500 stands for zero in the data rows.
Here are some points:
[509 662 564 665 593 414 337 366 472 366 365 439 357 357 614 440 413 359
 383 487 510 488 590 612 637 579 661 659 587 435 534 608 554 558 406 483
 563 536 635 459 612 514 485 568 385 617 513]
[612 662 693 691 696 698 698 624 679 598 649 568 666 615 691 595 697 668
 563 461 484 436 435 535 560 605 403 427 330 358 302 351 296 326 329 328
 331 382 558 614 612 643 562 516 514 488 694]
[690 559 539 613 567 492 543 521 369 392 597 620 640 383 614 698 645 694
 331 358 330 359 383 329 302 501 377 350 330 306 302 299 296 301 303 303
 357 511 480 562 586 591 485 697 617 411 591]
[664 584 539 613 645 466 595 598 498 650 442 465 511 383 304 414 387 333
 434 436 381 436 358 354 328 372 351 350 381 358 560 454 502 558 458 457
 460 356 352 511 560 411 562 361 308 566 307]
[664 455 642 356 413 492 543 546 550 546 546 620 460 357 356 337 361 385
 460 461 459 436 358 587 483 579 583 453 536 693 612 660 605 662 638 690
 563 639 429 614 586 565 330 697 437 566 436]
[406 301 358 381 335 363 440 340 524 521 520 594 666 692 588 543 619 694
 434 668 691 513 538 535 612 476 506 530 536 461 638 660 631 558 664 586
 667 536 661 562 328 617 433 310 669 334 591]
[458 430 461 588 335 414 363 624 524 650 649 671 640 641 614 672 697 694
 563 668 588 591 383 329 457 347 326 375 381 487 431 583 579 558 535 586
 512 639 635 459 509 669 588 413 643 437 617]
[612 610 564 588 619 595 543 546 343 495 365 439 382 383 408 389 310 410
 331 307 407 384 487 535 508 553 635 453 536 564 431 402 399 455 329 432
 512 485 455 459 431 617 330 490 437 488 642]
[354 352 410 407 361 414 440 340 395 366 520 388 357 563 588 440 465 617
 692 616 613 384 616 587 534 553 661 633 665 642 663 608 631 662 586 612
 512 511 558 485 457 411 408 516 592 334 617]
[483 404 358 459 387 363 389 469 524 495 675 620 486 409 459 466 619 617
 408 590 665 694 538 612 534 527 403 530 587 435 612 583 657 610 612 690
 589 639 635 614 689 694 640 671 643 643 668]
[432 430 564 510 619 517 492 443 601 572 468 362 511 383 304 311 361 488
 666 616 691 694 538 509 534 501 480 453 562 564 483 608 683 636 664 664
 615 691 584 562 535 669 665 645 669 617 591]
[432 533 461 510 464 389 440 469 550 392 546 542 640 615 408 543 465 307
 331 358 433 359 512 509 637 656 687 685 613 642 586 634 502 507 509 561
 615 485 455 356 457 411 433 361 308 463 488]
[561 636 616 407 464 440 414 418 395 366 365 310 357 305 330 414 516 359
 305 307 407 462 512 535 612 630 687 633 613 461 689 583 528 533 509 457
 460 485 609 562 612 643 511 697 411 643 462]
[329 404 487 485 387 621 492 418 550 495 417 516 589 486 459 492 516 488
 640 616 588 410 564 458 508 450 532 582 458 564 638 608 657 662 664 664
 692 665 635 691 612 694 640 542 695 695 410]
[329 326 384 459 464 595 518 521 653 624 700 697 615 460 511 672 619 617
 666 565 639 591 409 458 457 579 532 427 510 539 560 583 657 584 638 664
 512 691 635 665 509 669 691 465 385 592 617]
[483 404 307 407 361 337 337 340 369 366 314 388 331 460 356 518 361 410
 511 616 613 694 667 638 534 656 583 556 639 642 612 660 683 687 638 664
 641 691 687 614 483 565 433 568 566 437 539]
[406 455 564 665 619 595 569 624 472 624 649 620 692 667 665 543 671 539
 357 436 355 359 306 354 328 398 351 427 458 332 328 325 296 301 354 354
 331 433 506 382 586 617 382 387 566 359 513]
[483 636 513 407 542 595 621 443 318 340 339 310 305 305 304 414 387 333
 537 513 562 384 512 587 586 476 558 685 587 487 612 376 502 481 406 380
 357 330 558 407 354 591 691 594 463 437 668]
[354 378 358 304 335 363 337 366 318 392 314 336 537 305 304 389 490 488
 511 461 459 616 616 612 612 656 635 659 665 668 457 660 502 558 664 483
 538 562 584 640 535 488 459 645 566 385 591]
[303 481 436 356 387 363 337 418 472 443 442 594 537 383 537 621 413 539
 305 358 355 410 512 587 457 579 609 530 510 332 457 351 347 301 303 354
 331 433 377 588 302 462 382 387 308 308 307]
[483 533 461 510 438 337 311 392 421 340 339 388 408 331 304 363 413 488
 563 616 639 565 693 638 689 656 687 685 691 668 612 608 631 533 612 561
 667 485 429 433 560 437 665 619 566 437 694]
[458 378 358 330 309 389 569 366 395 521 494 516 563 434 614 621 671 539
 537 668 562 616 641 406 689 630 558 608 562 668 612 480 579 610 638 612
 615 639 584 640 612 540 537 516 360 334 539]
[586 584 539 485 567 595 672 469 395 418 468 516 357 383 537 518 361 307
 305 307 330 359 332 483 328 424 377 479 330 306 483 376 322 378 354 380
 331 304 326 304 302 411 330 310 334 334 410]
[329 378 410 588 464 466 440 521 395 495 468 542 615 692 537 363 594 565
 640 668 562 642 590 535 534 450 480 453 407 306 457 505 528 610 612 664
 692 665 687 640 689 694 691 594 669 592 488]
[432 326 332 330 335 440 595 521 524 624 597 465 640 667 588 414 619 642
 666 590 665 694 616 509 663 372 506 530 639 668 534 583 631 636 612 690
 589 485 609 407 483 488 640 465 514 566 333]
[612 662 642 665 619 543 363 340 343 418 494 362 408 512 459 646 568 462
 486 436 613 642 590 612 663 682 661 659 691 616 560 454 425 326 329 380
 331 304 609 665 638 669 588 619 489 643 591]
[354 326 307 381 335 337 363 314 395 418 417 413 408 383 537 646 568 642
 666 694 639 642 693 587 534 630 661 530 639 539 431 583 657 636 638 612
 615 665 609 691 535 617 691 645 643 669 694]
[483 533 616 536 542 466 440 418 498 418 520 388 382 460 408 389 336 333
 434 332 381 488 383 329 431 476 377 375 381 564 483 402 399 326 354 328
 383 356 480 356 328 333 304 619 360 334 488]
[535 430 590 381 567 543 543 701 653 546 649 697 640 563 665 646 568 694
 666 565 613 462 332 458 457 424 480 401 304 332 406 325 296 378 354 328
 409 459 326 356 328 308 562 336 334 643 333]
[561 326 436 407 464 543 646 675 550 650 675 697 563 667 537 569 645 642
 640 616 613 513 487 406 380 372 532 530 510 642 457 634 631 662 690 664
 692 665 609 536 586 591 562 336 617 566 462]
[329 301 332 407 309 311 311 340 318 366 365 362 331 357 433 569 516 642
 640 642 639 565 616 612 637 527 506 453 484 435 638 557 579 558 612 509
 641 536 687 614 612 643 640 645 643 334 642]
[458 687 668 691 696 698 698 701 704 701 675 697 537 460 691 543 645 642
 640 539 304 513 461 354 302 321 300 324 355 410 354 480 476 558 458 483
 538 433 661 691 535 643 640 413 695 695 694]
[406 301 332 356 335 311 414 443 447 443 365 620 537 512 433 595 645 694
 434 668 665 642 383 612 534 553 326 556 510 616 534 634 657 662 664 612
 563 639 609 485 457 643 691 697 643 669 591]
[690 610 616 691 619 595 518 392 318 314 391 413 382 331 304 543 413 333
 486 513 562 668 435 664 689 656 687 556 639 616 689 454 528 455 354 432
 383 382 352 459 380 462 459 490 695 385 436]
[483 610 564 536 490 414 466 340 369 314 417 413 537 615 640 621 516 359
 563 358 459 384 564 638 637 656 661 685 613 668 638 402 476 326 432 380
 357 665 609 588 586 669 356 336 411 334 513]
[509 352 358 381 309 311 311 340 343 392 339 310 305 357 408 363 490 488
 383 616 588 539 590 664 637 579 609 556 484 487 560 480 476 584 483 612
 538 691 584 459 535 643 588 619 617 643 539]
[303 301 307 588 335 363 466 469 447 572 597 671 615 667 640 672 645 668
 640 694 691 642 564 664 431 476 480 608 536 358 612 557 605 610 638 509
 589 562 326 588 431 411 382 619 463 437 462]
[586 455 410 433 438 595 621 546 679 650 571 645 357 383 665 518 671 694
 434 616 536 616 512 483 534 501 403 479 355 513 431 351 425 533 329 380
 357 304 377 562 328 385 330 490 437 411 539]
[612 533 616 562 516 646 646 521 447 443 442 388 305 409 382 543 361 333
 383 332 433 462 358 380 457 372 480 324 381 410 354 428 296 404 329 354
 331 356 300 356 328 333 356 361 411 308 384]
[509 404 590 691 593 569 543 675 679 701 675 697 692 615 614 595 697 642
 615 668 484 436 616 354 302 347 429 324 381 306 638 583 528 455 509 561
 538 562 455 665 638 385 562 490 540 643 436]
[638 636 539 356 567 466 414 495 369 572 520 413 460 692 459 440 387 462
 537 539 665 668 667 638 612 605 609 659 665 693 663 531 605 636 612 483
 512 485 635 382 483 591 691 568 592 463 513]
[638 687 668 613 696 672 698 675 679 675 675 594 589 538 562 543 439 359
 305 332 304 307 306 303 302 295 300 298 304 384 380 351 450 558 483 535
 692 536 532 536 586 617 382 336 592 669 410]
[406 301 358 459 413 363 337 392 369 495 571 439 460 409 665 518 568 617
 383 513 536 616 435 664 637 605 506 556 562 564 612 583 579 455 509 535
 589 536 429 407 535 488 356 336 308 463 307]
[535 404 332 356 335 389 363 366 498 443 339 362 486 460 562 492 516 410
 460 539 562 616 616 561 612 579 609 582 639 590 457 686 605 584 535 561
 512 536 506 562 612 565 356 439 514 385 668]
[586 610 513 691 645 466 363 546 550 340 314 362 486 641 485 337 310 333
 357 332 407 410 383 432 534 605 635 582 458 564 483 454 579 429 561 457
 383 459 558 562 380 488 330 336 540 617 488]
[483 352 358 459 387 337 337 366 653 392 391 336 357 331 304 440 336 333
 305 642 588 668 564 458 586 579 635 556 639 590 689 660 683 687 664 664
 641 639 661 511 431 565 665 671 617 617 410]
[303 404 332 356 387 492 440 624 679 675 623 645 666 667 665 672 542 617
 460 642 639 539 564 509 405 450 506 504 510 564 560 608 683 687 664 690
 692 691 609 665 586 694 537 542 617 463 565]
[483 507 642 562 567 492 621 495 550 598 675 620 408 615 665 466 542 436
 460 358 304 359 409 406 483 476 454 479 458 384 328 299 296 326 329 354
 331 407 506 665 638 617 537 439 463 411 513]
[354 481 436 433 567 646 518 675 601 701 675 697 615 615 665 595 542 642
 615 436 433 539 358 329 354 372 429 530 484 539 534 634 631 636 638 664
 667 665 635 665 664 643 614 619 514 385 565]
[329 352 358 330 593 543 595 675 627 650 700 671 640 589 665 698 671 668
 460 565 613 436 538 458 405 450 480 453 304 487 534 505 554 584 586 586
 667 691 584 562 535 591 640 439 514 592 668]
[380 430 384 330 335 440 440 418 447 340 442 388 434 538 562 621 594 436
 511 513 484 307 409 587 405 347 377 375 355 461 534 454 476 558 509 432
 538 433 661 407 689 565 511 336 617 669 617]
[690 455 358 459 413 414 492 366 369 469 520 568 434 331 665 595 697 591
 666 565 562 642 590 587 663 605 558 479 562 668 328 583 605 558 535 535
 615 588 635 382 560 488 304 413 308 385 384]
[380 352 307 356 309 363 363 366 318 366 314 388 563 667 537 492 542 565
 692 642 691 694 693 561 612 656 532 556 639 564 560 583 631 636 638 664
 538 562 532 562 560 514 691 671 566 385 694]
[535 326 436 304 361 311 466 443 576 392 365 310 331 538 330 363 387 359
 537 668 639 668 461 612 612 527 506 582 613 668 689 634 683 687 664 690
 615 614 635 691 586 540 588 594 669 695 642]
[612 610 539 691 542 440 440 418 395 418 442 439 305 331 330 363 361 359
 511 410 588 384 564 638 612 656 687 633 613 564 612 583 554 404 432 457
 615 639 506 407 457 437 356 516 360 514 591]
[535 662 668 691 619 646 595 675 601 572 571 645 615 667 640 646 671 591
 666 565 510 333 332 354 302 295 300 298 330 306 354 299 322 352 329 303
 331 304 326 356 380 308 330 594 437 566 668]
[561 507 590 407 645 517 492 495 550 521 546 671 640 460 330 440 310 359
 460 384 484 539 409 587 483 501 661 582 484 590 689 686 605 687 638 664
 667 691 532 407 406 437 511 387 437 617 591]
[561 559 487 459 516 517 414 443 421 366 339 310 486 486 304 440 387 359
 357 436 433 384 667 690 457 579 661 608 665 668 663 557 657 584 586 483
 615 639 584 511 509 565 459 671 308 617 307]
[561 559 616 613 387 466 363 392 395 340 365 310 331 383 356 363 387 333
 408 590 536 616 564 483 689 682 635 659 665 590 612 531 631 533 612 535
 460 562 377 304 560 333 485 594 514 695 565]
[483 610 642 433 567 621 646 701 498 443 468 439 511 383 356 311 336 359
 331 358 381 410 461 380 328 321 300 298 381 306 328 376 450 378 354 406
 383 382 352 433 354 308 330 310 360 359 359]
[509 610 564 459 567 621 621 624 679 572 597 465 615 667 330 518 387 385
 408 332 330 410 461 535 405 501 351 401 330 358 431 402 373 533 483 483
 434 485 429 356 354 308 304 336 360 334 436]
[690 610 668 510 670 672 698 701 704 675 675 671 615 667 588 672 645 642
 511 436 355 359 409 329 328 295 326 324 355 358 380 402 528 481 586 638
 641 536 635 614 483 488 691 619 617 437 642]
[690 636 642 485 567 646 672 598 601 624 700 645 589 692 511 569 465 333
 357 410 381 410 487 509 354 501 454 582 562 564 586 531 605 584 509 509
 589 511 532 640 638 540 537 387 334 540 668]
[354 326 307 304 335 337 466 469 524 495 571 620 537 641 614 440 671 668
 692 668 639 694 435 664 586 579 480 556 536 616 483 583 554 507 586 586
 563 485 532 433 560 462 433 490 463 359 333]
[509 610 668 562 670 621 621 675 524 546 546 413 615 460 459 672 361 333
 434 332 330 359 306 303 302 321 300 324 304 306 302 351 296 404 329 354
 331 511 352 433 380 308 304 310 463 359 359]
[354 301 307 510 309 337 337 340 550 469 546 620 511 383 691 389 671 694
 692 668 639 616 693 638 612 553 558 504 587 461 354 634 657 610 612 561
 486 304 584 330 380 462 459 619 489 566 591]
[406 430 539 691 567 595 543 546 472 469 494 568 486 460 485 646 671 591
 537 358 330 307 383 303 405 501 403 504 433 539 586 376 373 326 354 406
 486 433 429 511 483 462 304 387 308 334 359]
[329 326 307 381 309 337 363 340 395 340 365 362 408 538 485 698 594 642
 615 616 665 616 667 664 612 630 583 556 639 564 663 531 605 662 638 612
 589 639 661 588 664 669 511 645 669 437 617]
[664 533 436 665 413 414 389 392 498 443 442 465 331 305 485 311 361 642
 589 668 691 694 641 612 560 450 532 556 562 487 586 608 579 636 690 664
 589 665 480 665 354 669 691 387 695 643 694]
[690 636 668 536 567 492 466 469 318 314 314 413 357 357 382 518 336 385
 563 410 484 513 461 638 534 605 583 633 562 590 560 505 347 378 354 380
 409 356 377 407 406 385 433 645 592 437 565]
Here are 40 more points, each followed by its number:
[329 326 358 459 413 337 311 443 498 546 468 542 666 331 588 569 697 642
 460 565 562 436 487 509 534 630 635 582 613 487 380 428 528 429 586 535
 460 433 455 562 664 359 588 361 489 540 307] 0
[638 430 487 433 490 492 569 546 369 624 623 645 666 383 691 363 671 668
 589 642 665 384 435 329 431 450 403 350 304 306 457 299 296 301 354 328
 383 382 480 356 406 333 304 413 566 334 307] 1
[380 326 384 433 464 389 466 521 653 598 546 568 615 589 433 518 671 668
 357 694 459 591 616 535 534 424 480 427 433 539 560 454 322 481 458 406
 409 356 687 485 354 411 356 490 360 359 591] 2
[638 610 590 407 670 698 595 701 704 650 623 516 486 383 511 698 516 539
 357 384 433 384 306 354 328 295 351 324 304 306 354 325 322 455 458 328
 486 304 403 536 354 437 459 387 360 488 436] 3
[586 610 539 485 619 595 569 624 627 701 649 671 589 460 511 569 619 642
 563 668 536 488 564 458 380 398 506 298 304 332 302 325 347 326 303 328
 331 330 455 382 302 308 511 310 540 669 617] 4
[354 687 668 639 696 698 698 701 704 701 675 671 666 512 691 569 619 591
 692 410 304 333 306 303 302 295 300 298 304 539 534 428 579 636 612 509
 641 511 429 614 535 643 665 594 695 643 668] 5
[483 481 461 485 645 569 621 650 704 521 442 516 357 589 485 311 361 436
 305 436 381 513 409 664 457 372 351 504 355 435 663 660 554 662 586 612
 486 562 429 459 535 540 537 465 360 411 436] 6
[406 636 642 613 593 595 646 469 576 469 391 310 486 331 330 492 439 307
 589 513 433 462 409 354 431 424 454 453 355 384 302 325 347 326 329 303
 305 304 326 304 354 308 330 619 385 437 462] 7
[664 610 564 613 645 595 672 598 679 546 546 671 666 434 537 363 361 307
 434 384 381 333 358 432 328 347 326 350 304 358 380 351 399 378 406 354
 383 330 403 407 354 308 382 336 385 592 462] 8
[509 455 487 381 542 363 440 495 498 418 623 491 666 512 408 698 413 333
 331 384 355 333 641 329 534 579 583 504 639 410 483 531 502 584 586 535
 512 614 635 640 664 540 665 413 385 566 410] 9
[638 378 307 356 309 363 389 366 395 392 468 568 589 357 356 414 645 617
 615 487 588 668 538 587 637 579 661 659 613 539 689 608 631 610 638 612
 538 459 558 562 586 462 408 310 540 359 591] 10
[380 610 461 381 438 389 311 340 343 314 339 310 434 357 562 466 413 488
 486 539 588 668 616 690 689 656 687 685 691 693 612 583 502 481 432 380
 331 356 377 511 535 385 433 671 540 359 384] 11
[664 533 564 356 619 595 646 624 421 598 623 671 382 615 330 414 336 359
 331 487 459 333 461 587 508 553 506 453 639 590 328 608 631 584 638 612
 615 536 635 588 457 437 382 310 411 566 384] 12
[664 301 332 407 361 363 337 366 653 340 494 465 357 434 408 414 465 565
 383 642 639 668 616 612 612 579 558 453 587 461 534 660 605 687 664 664
 667 588 532 640 586 617 691 465 566 514 539] 13
[354 584 616 588 542 492 492 495 421 443 391 491 666 667 614 389 490 591
 383 410 355 436 435 483 405 424 403 350 330 306 560 428 450 404 509 406
 563 536 609 485 638 669 665 594 643 617 539] 14
[586 687 693 691 619 621 492 650 550 469 597 620 537 409 408 389 465 410
 357 410 407 410 564 406 612 656 635 685 639 668 689 480 554 455 483 457
 460 536 506 614 560 669 537 568 669 695 668] 15
[586 662 513 588 567 595 440 366 369 314 314 336 382 357 330 337 413 359
 357 461 510 694 564 509 612 630 609 608 613 539 586 531 450 481 432 354
 512 536 635 588 354 462 382 671 540 437 333] 16
[612 636 642 639 619 543 569 366 318 366 314 362 486 357 356 311 387 462
 305 461 536 488 590 535 586 630 635 659 613 513 431 376 425 429 406 406
 305 330 326 511 509 488 382 619 411 385 436] 17
[458 636 590 639 619 440 646 572 447 624 571 697 382 383 459 621 413 359
 537 332 407 384 641 406 586 579 558 582 613 513 483 505 528 404 483 457
 512 407 326 382 535 565 408 310 437 566 436] 18
[458 430 384 330 490 337 595 598 395 546 571 516 640 667 588 698 387 462
 408 384 381 462 383 406 508 527 506 582 562 435 406 505 450 429 406 483
 538 459 352 407 431 488 511 619 385 334 333] 19
[638 559 642 639 696 698 646 675 472 443 417 336 331 589 640 389 516 514
 331 384 381 359 358 329 380 321 377 324 330 332 302 299 296 301 329 303
 305 304 300 304 406 385 304 310 411 359 617] 20
[586 584 642 613 567 595 621 443 627 546 365 413 434 409 408 337 336 333
 331 358 330 333 564 303 354 347 351 350 355 332 406 428 554 507 483 483
 357 407 403 330 380 385 356 439 489 488 333] 21
[458 430 513 536 335 337 363 418 343 469 494 516 563 331 356 363 490 385
 563 616 433 539 564 380 534 630 661 582 639 539 457 608 605 558 535 638
 486 691 584 691 535 514 537 490 463 463 617] 22
[561 636 642 562 490 414 337 340 421 314 391 465 589 538 485 621 594 462
 537 565 639 565 667 690 689 656 687 633 665 539 431 325 347 352 329 303
 305 356 429 459 483 643 614 568 617 643 642] 23
[638 662 616 639 619 466 543 366 498 418 365 439 305 615 330 311 310 333
 357 461 407 488 564 664 560 527 635 659 639 564 483 454 476 533 483 509
 486 304 532 485 483 488 537 697 514 411 384] 24
[561 404 436 459 413 414 389 495 498 624 597 671 563 667 691 621 697 694
 511 590 536 565 590 690 457 450 480 479 381 332 638 480 425 507 406 483
 460 511 352 304 560 385 537 387 334 411 384] 25
[354 481 513 459 542 621 440 469 472 366 417 388 357 460 356 414 490 488
 434 358 484 462 409 406 586 527 506 556 587 358 638 583 502 455 406 380
 357 511 609 665 560 385 691 516 592 592 642] 26
[690 610 461 613 619 569 311 443 472 340 314 465 305 305 408 466 361 385
 331 384 459 591 667 638 663 630 635 685 665 668 612 608 528 584 561 509
 667 459 687 665 612 643 562 619 411 488 668] 27
[406 301 332 536 361 492 389 340 369 469 468 697 486 615 588 672 671 668
 589 642 691 642 693 690 586 605 609 608 587 642 509 634 657 662 535 561
 692 356 635 511 354 411 588 439 360 617 333] 28
[612 610 616 510 645 492 621 598 550 443 520 413 537 641 382 518 361 333
 460 332 304 333 332 483 457 501 558 453 381 384 302 325 296 301 380 354
 331 304 352 304 328 359 330 310 360 488 565] 29
[432 352 436 485 413 492 414 418 576 495 442 491 589 615 614 543 697 462
 408 513 433 488 383 535 586 501 609 530 613 513 380 608 425 507 458 483
 512 588 455 304 612 514 511 439 308 334 333] 30
[664 404 384 665 593 414 621 701 524 624 675 671 640 512 665 595 671 668
 615 642 562 513 487 509 431 321 326 324 304 410 302 480 579 507 561 561
 512 407 558 588 483 462 511 671 643 592 694] 31
[303 352 332 459 516 466 492 469 447 546 442 697 511 641 614 621 619 565
 666 410 304 513 332 406 483 553 454 582 587 539 328 454 373 326 432 457
 486 356 455 433 406 411 330 310 308 385 307] 32
[586 404 539 304 413 517 337 340 343 366 391 388 434 486 459 363 336 410
 460 513 484 591 358 535 689 630 506 659 587 693 457 428 554 455 483 509
 538 536 558 511 431 437 459 361 540 566 539] 33
[638 662 616 433 645 621 518 469 343 366 339 336 382 512 459 337 387 488
 408 384 510 384 538 587 534 630 583 530 562 461 380 505 631 404 458 432
 357 407 584 511 560 565 459 594 643 359 565] 34
[535 533 539 485 619 492 621 624 601 572 417 310 434 331 304 363 310 359
 589 358 381 410 435 483 457 347 326 401 484 487 302 583 476 404 432 380
 434 356 403 459 328 359 304 594 360 669 488] 35
[432 559 642 639 619 646 569 572 343 572 520 568 640 641 640 337 671 565
 408 384 330 307 306 380 431 476 454 401 381 358 302 325 296 301 329 303
 357 407 480 588 638 669 665 439 592 359 410] 36
[561 687 693 639 645 646 466 418 318 340 339 516 589 563 433 621 619 642
 615 436 381 513 538 354 534 450 532 504 407 410 302 299 296 301 303 328
 357 511 403 665 689 694 691 697 566 669 642] 37
[612 559 539 691 645 492 621 598 576 650 571 697 640 667 665 414 619 539
 692 539 536 539 409 354 354 398 326 350 330 358 328 325 322 301 354 303
 305 330 300 304 302 333 382 671 385 592 513] 38
[690 662 668 665 516 466 414 418 369 314 314 336 331 357 356 595 336 307
 486 410 407 565 564 432 689 579 583 530 510 564 457 454 399 326 354 303
 305 433 300 330 380 359 408 439 566 463 436] 39
Which two of these numbered points are nearest to each point below, looking only along the 6 directions in which the first points spread most? Their numbers follow each, nearest first.
[586 687 693 691 696 698 698 701 704 701 700 697 692 589 665 698 671 436
 666 332 304 410 332 303 302 321 300 298 355 358 354 454 528 507 586 638
 641 588 661 588 689 694 691 671 669 669 642] > 5 31
[638 533 642 562 670 672 621 624 627 469 494 413 537 305 408 414 310 385
 511 358 510 384 332 458 483 476 351 530 458 332 302 505 579 455 432 483
 512 382 455 614 483 385 485 336 489 411 333] > 35 21
[690 687 642 433 593 621 492 675 395 572 623 413 434 667 640 337 413 410
 460 384 381 462 487 535 534 579 661 582 562 642 560 428 502 404 380 457
 615 562 455 536 509 488 408 361 540 566 513] > 18 15
[329 687 693 665 696 698 698 701 704 701 700 697 692 538 614 698 594 565
 408 410 355 307 332 354 328 295 326 298 330 306 328 351 476 584 380 612
 409 665 661 640 664 591 640 619 695 669 694] > 5 14
[458 610 616 485 516 621 543 418 369 366 391 310 357 357 408 337 336 385
 408 436 381 410 435 354 457 579 480 504 536 461 534 351 476 326 380 354
 357 433 429 485 586 462 485 645 566 437 539] > 34 26
[664 559 410 304 490 569 621 443 524 701 623 594 640 667 408 389 361 359
 666 487 381 436 487 380 508 476 480 479 484 616 638 608 579 558 561 561
 589 485 584 407 431 359 562 516 385 411 410] > 12 6
[483 533 513 665 542 621 414 392 472 366 365 362 382 357 304 414 361 333
 383 487 330 384 512 509 612 630 635 633 613 616 534 480 450 558 535 483
 434 536 480 382 457 488 356 439 617 488 565] > 16 24
[664 662 616 381 464 389 518 392 318 418 494 336 640 460 691 569 542 642
 563 487 613 488 641 664 689 630 635 633 562 410 431 325 347 301 354 303
 305 485 429 511 689 694 665 645 334 566 513] > 23 34
[561 430 461 356 438 440 440 521 576 624 623 645 640 641 665 672 697 694
 692 590 562 410 332 354 354 347 326 427 330 358 380 299 296 301 303 354
 305 356 326 330 302 359 511 439 360 488 359] > 1 38
[406 404 384 330 438 363 440 546 343 546 365 362 408 667 485 414 465 565
 589 487 613 616 538 535 586 553 583 633 691 693 663 634 605 584 561 612
 641 665 326 562 354 437 459 439 566 334 513] > 10 22
[483 507 616 510 645 543 569 418 601 624 546 465 331 563 588 414 361 359
 305 358 433 333 306 329 354 424 351 375 355 410 354 351 399 326 329 380
 383 459 352 304 354 308 330 361 334 359 359] > 29 8
[354 301 332 510 361 440 569 546 601 650 700 697 692 615 588 698 645 668
 666 694 665 539 590 561 508 579 454 479 433 461 560 505 579 429 586 535
 512 356 584 433 612 565 588 594 540 437 488] > 25 2
[509 559 436 433 387 466 363 366 524 392 417 362 434 434 330 621 387 385
 589 410 484 539 538 690 508 605 687 659 639 642 612 634 683 610 638 638
 692 639 558 536 689 488 614 413 643 566 436] > 22 13
[483 687 668 562 670 621 440 521 601 469 494 465 537 641 588 492 542 539
 305 358 459 359 435 483 586 682 687 608 484 435 302 325 296 326 329 328
 331 330 480 356 406 565 485 516 463 488 333] > 18 29
[303 636 616 613 567 492 492 572 421 469 468 568 666 692 691 646 568 539
 383 358 381 462 306 483 534 424 480 453 458 332 328 454 322 301 329 303
 331 536 635 691 689 643 614 439 463 359 436] > 36 14
[406 507 410 691 567 414 595 598 601 572 494 439 382 538 356 543 310 436
 563 436 433 436 383 303 380 347 351 453 536 616 663 583 631 558 561 612
 434 485 584 614 406 359 304 336 489 463 462] > 6 12
[329 404 461 588 438 543 621 572 576 675 675 465 666 692 588 595 619 668
 589 616 588 694 512 432 380 372 326 350 355 435 406 583 528 558 664 586
 512 639 609 665 586 643 588 671 695 669 488] > 31 5
[483 481 539 510 464 543 518 443 369 340 468 413 563 434 382 672 413 462
 331 384 381 384 641 329 431 450 532 504 536 668 638 557 554 584 586 561
 589 562 558 511 560 514 640 465 437 566 591] > 9 22
[586 507 461 588 567 389 440 418 318 366 314 336 382 434 511 337 439 436
 434 461 433 539 616 432 560 605 558 659 587 590 534 634 657 584 483 535
 589 614 429 588 535 565 408 619 437 334 565] > 33 22
[586 662 642 665 670 698 698 572 343 495 417 413 408 383 640 543 387 385
 486 332 304 333 332 303 405 372 429 401 355 384 328 351 296 326 329 328
 305 407 455 459 380 359 485 594 334 592 307] > 20 29
[483 301 358 356 361 363 492 443 395 392 442 491 382 434 588 389 490 488
 434 513 536 565 487 432 457 450 403 427 433 384 380 402 399 378 354 509
 512 536 635 330 406 617 665 361 669 566 539] > 26 2
[432 430 487 562 516 440 363 443 627 392 571 542 408 486 640 543 619 410
 331 384 381 410 641 406 534 630 635 582 536 590 586 480 476 404 586 535
 460 356 300 640 638 411 485 387 360 695 307] > 30 18
[690 662 693 665 696 698 646 572 498 546 365 388 486 409 459 363 310 307
 331 307 304 307 358 329 302 295 300 298 330 306 406 325 296 326 354 303
 357 330 377 304 457 333 382 439 360 385 436] > 20 29
[354 455 461 459 516 466 466 495 550 392 365 362 331 486 330 414 490 514
 537 461 433 462 616 483 637 682 583 608 587 590 483 634 554 558 509 561
 667 614 480 382 612 591 588 439 514 617 591] > 22 33
[483 404 307 536 335 414 311 392 447 314 520 413 331 305 537 440 490 668
 615 642 665 488 667 690 431 527 480 608 536 693 638 660 631 662 638 664
 667 691 635 614 664 643 588 568 617 695 694] > 13 22
[638 610 616 588 542 466 414 495 343 418 442 336 563 589 614 466 439 385
 511 436 459 488 693 664 663 682 661 633 639 693 612 376 373 429 329 303
 409 407 506 304 431 462 330 465 334 385 436] > 17 18
[509 301 307 356 335 414 440 418 498 598 700 671 615 589 614 492 645 668
 615 694 691 668 616 690 560 553 609 530 587 384 586 634 657 558 612 638
 615 511 480 511 380 591 485 516 566 592 617] > 28 10
[509 326 358 330 361 389 466 495 472 546 520 439 511 486 588 337 619 694
 615 668 665 642 435 483 560 424 583 530 587 539 509 634 683 687 612 690
 692 562 584 640 664 643 665 619 617 540 642] > 13 22
[354 352 384 381 335 311 311 314 395 443 494 362 511 434 330 672 594 410
 305 565 510 591 641 612 637 579 480 685 613 668 612 557 657 558 535 561
 667 691 377 536 509 437 511 439 385 308 436] > 10 22
[329 378 410 536 464 466 363 495 550 624 597 620 486 460 665 569 697 642
 666 668 613 591 538 535 534 656 454 350 458 358 406 454 425 404 380 354
 357 382 352 304 483 333 459 516 411 566 410] > 25 2
[586 687 590 588 567 492 646 624 679 495 417 388 331 434 330 337 310 333
 434 332 304 307 435 329 302 321 326 298 304 306 457 299 322 455 380 354
 357 536 403 330 380 333 459 387 489 411 436] > 21 35
[329 352 307 407 335 389 337 443 421 443 597 594 589 692 614 543 697 668
 640 642 665 565 590 535 586 630 454 659 510 590 638 608 528 662 586 638
 667 382 532 536 380 411 433 361 463 592 307] > 28 0
